 17.144   -1.464   17.585   15.696
 16.817    9.408  -12.754   15.509
 18.945   13.257   11.979   16.529
| -1.464

   5.57    38.48   -87.24   -87.00   -88.54    67.42
  -8.30    49.09   -91.12   -87.29  -123.88   -76.43
  71.97    18.24  -120.44  -121.03   177.51    47.64
| -87.00

 16.127    8.330    6.552    2.457
 13.138  -11.567   11.523    7.629
 18.994   14.362  -11.033   15.163
| 8.330

-0.129   0.426  -1.101  -1.241   1.530
 0.121   0.592  -0.894  -1.165   1.720
-0.059   0.595  -1.055  -1.212   1.602
| -1.101

-100.30    72.86    59.91   -86.26    72.86   -98.11
-129.74   128.63    67.48   -59.81   128.63  -105.43
-115.94   100.49    64.08   -74.74   100.49  -102.95
| -86.26

 19.89   -0.82   17.98   -6.58   -9.22   -5.58   21.80
 18.40  -17.66    7.08  -19.67  -16.59  -18.57   16.04
-10.55   -8.03  -10.22   -8.71   14.02   -7.67  -11.90
| -9.22

 0.129   0.122  -0.033   0.096
 0.133   0.203  -0.189   0.183
 0.128   0.149  -0.103   0.132
| 0.122
---
8,2,8,6,2,7,8 -> 2
100,144,30,132,200,7,95 -> 200
1,18,23,7,35,89,11 -> 35
-351,-160,-24,-280,150,-656,920 -> 150
89,92,34,56,23,11,98 -> 23
942,313,251,69,64,51,39 -> 64
---
Input: -0.4,21.0,25.5,72.6,41.1,28.8,20.1
Output: 72.6, 72.6

Input: 15.0,-6.5,22.6,82.5,45.4
Output: 22.6, 82.5

Input: 62.4,12.3,58.8,-35.1,69.8,76.8,8.0
Output: -35.1, 76.8

Input: 24.1,-61.2,34.7,-50.6,41.0
Output: 34.7, 41.0

Input:
3.8,-24.2,35.4,-3.4,-20.8,16.9,16.4
-13.2,-22.0,10.7,-11.8,9.0,5.9,5.9
15.2,-62.4,13.2,-18.5,-34.2,17.4,15.5
Output: -11.8, 35.4

Input: 78.5,-48.5,-55.7,7.1,-29.6,47.0,1.1
Output: 7.1, 78.5
---
[28, -4, -49, -8, 23, -26, -19]	28, -19

[72, 12, 38, 88]	72, 88

[[4, 4, 6, 4, 6, 3, 3],
 [3, 3, 8, 4, 6, 0, 1],
 [5, 8, 4, 7, 2, 4, 7]]	4, 7

[990, 385, 162, 885]	990, 885

[-137, -436, 528, -77, -142, -861, -293]	-137, -293

[[11, -820, -335, 520, 171],
 [216, -693, -490, -89, -283]]	11, -283

[[110, 71, 113, 107],
 [215, 185, 34, 140]]	110, 140
---
6425,6251,6267,6213,5984,5832,6045
6545,6077,6251,6369,5909,5709,5939
8772,6396,2256,5033,3467,5808,7955
=> 6251

817,329,655,953,822,338,599
414,594,233,390,713,41,621
=> 655

5,2,4,5,7
5,2,5,5,7
5,2,6,4,6
=> 5

38,74,34,61,15
77,25,56,23,74
59,65,81,68,71
=> 56

8,8,8,6,8,4
2,8,9,6,8,6
=> 8

55,130,81,199,251,245
95,129,108,183,199,223
=> 81

103,162,170,203,209,158
168,41,133,135,207,243
=> 170
---
[[78 11 37 36 38 36 39]
 [59  6 26 28 26 26 27]] gives 26

[[ -7   4  28  37   8  -8]
 [ 23  22 -13   2  -3   6]
 [-31  -2  17   9 -21 -44]] gives 2

[[2 0 2 3 1]
 [0 5 3 4 8]] gives 3

[[129 135  42  89 122 121]
 [203 146 172 169  90 136]
 [167 102  91  99  90 133]] gives 169

[[81 28  3 82]
 [51 35 20 45]
 [46  0  4 89]] gives 35

[[76 78 67 41  7]
 [54 24 56 25 55]] gives 56

[[8 5 2 5 6 7 5]
 [4 5 4 4 5 5 5]
 [6 4 2 6 2 4 5]] gives 5
---
[232 344 868 320] >> 232
[ 699  284  774  606 -516] >> 699
[2321 5130 4550 8070 6441 4669 6478] >> 2321
[13 42 30 90] >> 13
[68 80 80 52 57 30 17] >> 68
[8 1 0 5 2 3 3] >> 8
---
[ 12.8  33.9   5.8  21.2   4.2  35.8 -76.9] Answer: 33.9

[-62.0   3.8 -17.4  46.0  60.2   9.5] Answer: 46.0

[  3.3  73.3 -47.0 -44.9 -23.8] Answer: 3.3

[[-10.4 -17.4 -19.5   2.0   6.6]
 [ 57.7  -1.4  65.3 -21.8  51.5]
 [ 55.2   6.0  59.7 -20.4  41.0]] Answer: 59.7

[[ 31.2 -42.5   4.6 -16.9  45.6  55.4  17.3]
 [ -6.2   8.0 -25.0  39.2  -3.7 -49.1 -74.2]
 [-42.1  73.7 -50.7  53.0 -50.0 -24.8 -26.8]] Answer: 55.4

[[-46.1 -27.1  69.1 -50.9]
 [-18.8  14.4  16.4 -48.4]] Answer: 16.4

[ -3.1  11.9 -80.7  18.6] Answer: 11.9

[ 66.5  23.1 -48.5   0.0  11.5 -24.0] Answer: 23.1

[ 50.0  11.7  42.1 -77.3 -10.5 -25.4 -16.0] Answer: 42.1

[[ 36.2  46.3   3.4  15.4]
 [ 70.0  65.0 -58.8 -74.9]
 [ -8.9   7.5  24.5  38.0]] Answer: 65.0
